In the data rows, 128 means zero.
Here are some numbered points:
[116 156 120 141  77  90 134  61 133 191  71 155 103 121  82 106  69  44
 143 139 108 158 140 170 140 134  87 132 123 146 140  60 160 170 184 162
 101 110 154 133 155 176  43 136 146 180 137 121 137  93  54 158 139  80] 0
[172 113 155 127 167 172 112 128 111  80 159  96 146 147 127 165 175 128
 104  90 162 105  83 128  96 103 152 111 144 106 126 184  92  94  95  74
 161 155 113 114  85  69 130 133  97  71 103 149 129 129 169 125 129 154] 1
[102 140 113 133 104  86 145 100 143 156 102 161 118 110 107 106 102  97
 142 151 108 143 154 145 157 143 117 138 118 149 133  96 162 148 153 160
  96 111 140 141 152 183  95 131 145 183 148 112 131 112  96 139 131 107] 2
[106 124 117 150 114  94 139  58 141 147 135 136 120 115  80 111 111  43
 138 146 113 137 149 171 150 139 134 134 119 144 151 105 155 155 122 152
 105 114 126 137 148 174  39 141 142 174 144 112 142  91 138 175 145 136] 3
[135 117 133  77 167 175 115 180 115  81 150  91 146 143 163 149 174 194
 116 119 148 105 120  95 103 123 144 126 131 106  75 185  88  93 105  94
 162 147 116 117 105  65 195  96 109  64 112 144  93 155 160   9  84 148] 4
[128 116 127  97 153 164 127 185 126  97 153 102 140 131 167 134 161 199
 123 128 131 112 129  88 126 129 145 128 127 112  96 167 100 107 101 121
 154 131 116 126 119  79 201 109 125  82 126 130 100 156 162  59 103 149] 5
[100 124 111  84 179 123 144 156 145  65 141 133 153 109 145 125 190 162
 129 152 127  98 158 149 157 145 137 138 119 132  83 202 133  83 114 133
 122 124 121 141 134 137 165  99 131 137 150 106 100 143 144  30  91 138] 6
[173 119 155 107 157 166 107 134 105  92 150  98 141 152 132 151 163 137
 114  91 146 110  80 124  89 106 144 111 145 110 107 147  96 102 107  95
 156 145 118 111 105  77 134 113 112  76 100 156 114 131 157  81 109 146] 7
[175 131 155 114 145 168 106  75 107 109 120  97 135 152  90 164 148  60
 105  84 162 118  76 163  89 102 122 110 147 106 114 152  95 112 137  75
 157 155 131 111  87  71  59 119 100  74  99 154 118  99 118  98 117 120] 8
[141 121 138 103 165 157 125 150 127  83 143 106 145 128 141 138 173 152
 120 115 139 104 113 116 127 122 138 121 133 115 101 182 104  95 114 110
 147 138 123 128 116  88 154 112 119  88 126 129 111 138 145  68 104 139] 9
[175 111 157 101 182 171  98 149  98  99 156  93 138 163 144 152 156 155
 111  85 152 113  75 116  69 102 150 109 148 133 101 163  90 107  99  91
 159 148 115 104  99  67 157 111 108  67  87 159 111 140 166  67 104 149] 10
[ 91 137 104 140  87  89 143  93 144 177 110 159  74 111 105 104  81  85
 146 161 107 152 167 148 157 147 115 141 113 146 141  69 161 163 148 167
 100 107 136 140 157 178  84 135 148 191 150 109 139 109 106 159 139 113] 11
[210 109 178 113 175 181  88 157  86  70 168  89 150 172 149 181 183 163
  92  57 179 100  40 110  52  83 159  98 160 101 111 199  81  85  87  43
 167 171 109  96  65  52 164 117  83  54  72 174 116 143 181  92 115 162] 12
[124 124 125  93 158 132 132 159 134  91 136 125 140 124 149 122 163 165
 131 130 122 110 133 110 137 129 134 128 128 128  91 172 126 101 118 138
 130 122 123 132 136 122 166 105 133 123 135 121 106 143 138  48  96 135] 13
[ 96 149 109 156  73  78 146  62 148 197  80 167 101 109  82 104  61  46
 144 156 104 161 163 168 160 145  92 138 117 153 158  47 169 179 176 165
  90 109 151 143 158 196  45 147 148 195 153 107 147  92  66 195 153  88] 14
New points follow, each followed by the number of its nearest point above, looking only along the 2 directions in which the numbered points spread most.
[209  96 175 172 191 173 100 113 100  50 196  92 159 157 118 209 205 109
  76  57 203  88  38 137  77  84 177  99 159 105 174 220  92  72  59   5
 161 191  96 105  33  67 106 154  61  81  92 160 156 120 218 230 166 186] ~ 12
[121 128 125  98 156 124 139 157 139  94 129 131 141 116 147 123 161 163
 131 134 124 113 145 110 150 131 130 129 127 129  96 168 131 104 127 136
 126 125 130 137 135 133 164 109 133 131 145 114 108 143 129  59 101 129] ~ 13
[137 120 124  91 157 154 117 135 115 100 146 106 143 141 130 137 163 136
 120 121 137 110 117 124 106 152 141 126 132 114  88 168 104 102 109  92
 148 136 120 118 115  89 136 104 120  93 113 143 104 130 151  42  95 143] ~ 9
[175  92 157 169 181 162 110  88 107  63 208 101 153 146 101 179 194  81
  95  85 174  95  75 152  96 103 187 108 147 111 168 206 101  82  48  50
 151 169  92 113  69  81  78 154  87  83 104 149 155 106 234 222 166 196] ~ 8
[151 114 143 123 178 161 122 119 126  69 160 112 152 134 122 146 185 119
 115 108 144  99 101 133 116 115 151 119 136 117 120 198 108  84  98  98
 146 143 116 125 107  95 115 122 113  96 120 134 123 124 169 112 122 154] ~ 7
[144 105 138 161 139 160 117 100 120  85 177 104 133 137 108 149 143  93
 113 112 149 123 109 145 113 119 174 121 134  91 160 143 102 120  80  95
 152 145 104 120 105  83  92 148 110  84 116 139 150 113 193 201 155 171] ~ 8
[152 126 143 128 141 151 121  73 120 109 131 112 135 136  92 144 148  65
 117 107 144 119 103 159 114 115 129 119 138 117 125 152 110 114 125 106
 144 140 127 122 109 100  61 126 114  99 121 135 125 102 131 125 128 130] ~ 8
[134 121 131  95 167 168 131 167 129  81 144  97 148 128 154 145 176 175
 118 122 143 103 122 103 131 123 140 125 131 107  92 186  94  93 113 103
 155 140 120 129 107  75 177 106 114  75 127 127 107 149 150  53 102 142] ~ 5
[102 131 113 122 113  97 145 122 145 145 119 151 121 109 149 103 109 164
 144 149 108 138 155 110 156 141 123 137 118 144 122 107 153 141 136 163
 105 111 133 141 157 172 164 124 147 171 150 109 125 143 117 116 124 121] ~ 2
[238  75 197 111 241 199  87 255  82   0 248  73 181 175 243 214 255 255
  72  26 206  61   1  27  36  68 216  87 173  92 110 255  67  28  10   0
 182 192  71  92  31  28 255 143  60  28  70 179 117 216 255  92 114 227] ~ 12
[126 129 128 115 129 129 128 109 129 126 129 127 128 127 116 123 131 106
 133 129 122 128 129 140 129 130 127 130 127 129 115 131 127 127 127 137
 128 124 129 130 137 126 104 119 131 127 129 129 118 120 128  97 114 128] ~ 13
[ 76 156  96 163  59  63 160 111 151 213  66 180  94 100 113  87  44 104
 155 176  91 171 184 142 174 157  81 148 106 161 164  25 185 191 191 190
  80  97 159 147 174 220 105 152 161 217 161 100 153 119  44 210 160  75] ~ 14
[155 109 144 107 175 166 111 135 110  69 170  99 151 150 134 162 168 139
 106 104 158  99  99 123  94 115 160  99 139 109 108 196  95  85  85  77
 154 154 108 113  89  76 140 116 101  77  99 150 115 134 183  83 111 164] ~ 10
[181 115 160 110 167 173 101 133  98  85 156  92 145 157 130 172 173 133
 101  81 167 105  72 126  77 102 150 108 149 104 112 180  88  96 101  64
 162 160 115 106  80  64 132 118  93  64  89 162 116 130 165  91 116 152] ~ 1
[211 105 179 111 175 180  87 176  86  71 178  87 148 175 160 172 183 186
 115  50 168  98  37  99  51  81 165  97 160 102 108 195  82  87  78  51
 168 162 106  93  76  57 188 116  90  55  71 181 115 150 194  86 112 169] ~ 12
[121 138 122 120 110 114 129  86 127 149 106 137 117 125  98 116 107  77
 135 135 118 138 136 154 131 132 113 130 124 134 118 102 138 144 148 147
 118 118 138 132 141 145  73 120 136 145 128 125 123 107 100 107 120 113] ~ 3
[176 106 157 111 172 174 103 149  98  79 175  91 150 177 144 169 180 153
 103  85 162 104  76 115  77 101 164 110 145 103 112 190  89  92  79  70
 163 159 105 105  84  62 152 118  97  64  91 162 119 142 192  95 115 167] ~ 10
[232 106 194 112 176 184  77 175  73  69 179  85 152 189 161 190 186 187
  90  32 186  97  13  99  26  74 164  88 168  98 110 197  83  86  77  35
 171 173 103  84  55  49 190 119  75  52  55 193 116 151 195  86 112 170] ~ 12
[125 141 125 126 113 120 133  55 133 146  99 135 121 124  75 126 110  35
 128 134 124 138 135 175 135 132 108 129 127 121 124 107 137 142 153 134
 121 126 140 132 133 140  33 127 130 139 134 125 127  87  92 140 127 104] ~ 3
[101 130 113 102 130  96 145 194 147 125 126 154 130 109 175 100 129 209
 147 157 103 127 157  86 160 143 125 137 118 143 101 128 154 128 130 169
 104 107 129 142 161 172 212 111 151 170 141 106 110 164 128  68 104 125] ~ 6
[131 130 128 119 129 137 128  91 127 124 128 121 129 128 102 130 129  81
 127 127 130 127 126 151 127 125 127 126 131 123 119 130 122 127 128 126
 133 129 128 115 124 116  80 123 126 116 126 127 123 107 128 110 121 128] ~ 3
[210  99 178 122 183 182  88 172  83  64 194  85 156 174 156 187 196 186
  90  55 184  96  36 101  91  82 176  99 173 101 122 209  82  79  63  40
 167 173  99  94  58  53 190 125  81  53  72 178 123 152 214 116 124 183] ~ 12
[173 116 155 112 158 172 106 132 104  89 155  96 144 153 131 158 163 135
 110  89 156 109  78 124  87 102 149 111 145 105 111 173  89 100  99  84
 160 151 114 108  94  70 135 117 104  68  96 156 119 129 165  96 116 150] ~ 1
